Each path below is one point turned by a fixed rotation once a step. After each direction that follows a path, write how fast that rotation turns it, in degrees each step (0 if it stays still).
Each turn is a multiple of 5 degrees from 10 to 175, or 0.
path 1
-0.65, -2.18, +4.40, +3.25, +0.51, +1.69, -1.07, +0.61, -0.07, +4.63, -0.66, +0.18, -1.34, +0.25, -0.05, -0.38, -1.01, -1.74, +0.63, +1.17
-1.60, -0.63, +3.10, +1.19, -0.17, +3.69, -0.52, -1.08, -3.97, +1.43, +0.83, +0.08, -0.02, -1.85, -2.56, -0.29, -1.86, -1.02, +0.11, +2.56
-0.43, -1.95, +7.01, +2.60, -0.56, +0.37, -0.03, -0.28, -0.41, +0.67, -0.58, -1.26, +0.01, -0.63, -1.08, +0.62, -1.05, +0.76, -0.62, +1.51
-1.92, +0.78, +4.00, +1.21, -1.14, +4.46, +0.62, +0.45, -2.22, -0.50, -0.42, -1.12, -0.12, -1.46, -1.09, +1.85, -2.03, -1.87, -1.49, -1.01
+1.88, -1.43, +4.81, +2.57, -3.85, +1.55, -0.57, +1.17, +0.41, +2.61, -0.06, +0.07, -0.24, -1.29, +0.03, +1.11, -1.28, -1.26, -0.47, -0.44
-0.67, -1.38, +2.54, -0.41, -2.56, +4.58, -1.93, +1.47, -2.58, +0.59, +1.67, -0.55, -1.63, -0.42, -1.48, +0.00, -3.02, -0.09, +0.24, -0.14
-0.39, -1.83, +4.95, +0.50, -2.32, -0.32, -1.59, -0.24, -0.06, +2.07, +0.55, -0.28, -1.88, -2.08, -1.43, +2.90, -2.11, +1.34, +1.96, +0.42
-2.60, +0.83, +3.62, +0.89, +0.11, +4.58, -1.14, +0.33, +0.41, -0.25, -0.14, +0.19, -2.73, -0.81, -0.56, +1.12, -3.28, -0.06, +2.03, -0.24
+0.89, +0.55, +4.00, +1.93, -1.09, +2.49, +0.50, -1.09, +1.46, +3.12, +0.77, +2.56, -0.75, -2.85, -1.49, +2.10, -1.68, +1.11, +0.53, +0.26
+1.27, -0.36, +3.39, +0.44, -0.68, +4.94, -0.51, -0.36, +0.86, -0.76, +0.13, -0.18, -0.86, -0.84, -1.41, -1.55, -4.34, +1.64, -0.38, +1.06
+1.11, -1.48, +3.77, -0.59, -0.82, +1.22, +1.23, -1.12, +0.45, +2.10, +0.28, -0.86, -0.85, -2.26, -2.32, +2.60, -3.06, +2.58, -1.37, -1.88
+0.47, -0.63, +2.09, +0.03, -0.68, +3.24, -0.51, -0.11, +1.60, +0.54, -2.70, -2.19, -2.09, -1.12, +0.04, +0.47, -5.35, -1.08, +0.36, -0.99
+0.66, -1.86, +1.39, +0.76, +0.05, +2.52, +0.70, -0.46, +0.28, +5.45, +0.26, +0.65, -2.05, -1.48, -1.58, +1.09, -2.93, +0.06, +0.34, -2.16
+0.64, -1.54, +1.66, +0.04, +0.50, +2.61, -1.74, -1.50, -0.19, +2.29, -1.47, -0.78, -1.74, -1.51, -1.60, -1.27, -4.64, -0.40, +1.23, +3.22
-1.56, -2.36, +3.85, +1.29, +2.63, +1.15, +1.58, -1.99, -0.83, +3.02, +0.11, -0.79, -1.44, -1.01, -2.52, +0.47, -2.29, +1.81, +0.39, -0.43
-0.53, +0.49, +3.57, +1.25, +1.46, +2.57, +0.20, -1.76, +0.24, +1.21, -3.32, -1.28, +0.04, -2.32, -0.82, +1.09, -3.38, -2.00, -1.19, +1.93
+0.77, -1.95, +3.51, +3.44, +0.39, +3.11, +2.55, -0.69, -0.63, +3.41, -0.29, -0.43, +0.13, -0.44, -1.01, -1.07, -1.69, -0.77, -1.37, -1.59
+1.33, -1.66, +2.87, -0.38, -1.05, +2.74, -1.31, -0.08, -2.42, +2.37, -1.42, -1.85, +0.43, -1.36, -1.54, +0.05, -3.03, -1.94, -2.68, +2.23
Speeds:
+0.60, +0.89, +1.03, +0.59, +0.34, +0.65, +1.22, -0.57, +0.36, -1.23, -0.21, +0.26, +1.33, -0.23, -0.18, -0.27, +0.36, +0.69, -1.58, +0.24 -> 55
-0.79, +0.07, +1.21, +0.76, -1.28, -0.08, -0.65, +1.01, -1.34, -0.65, +0.67, +0.00, +0.45, +0.30, +0.29, +0.35, +1.40, -0.83, +0.01, +0.39 -> 20
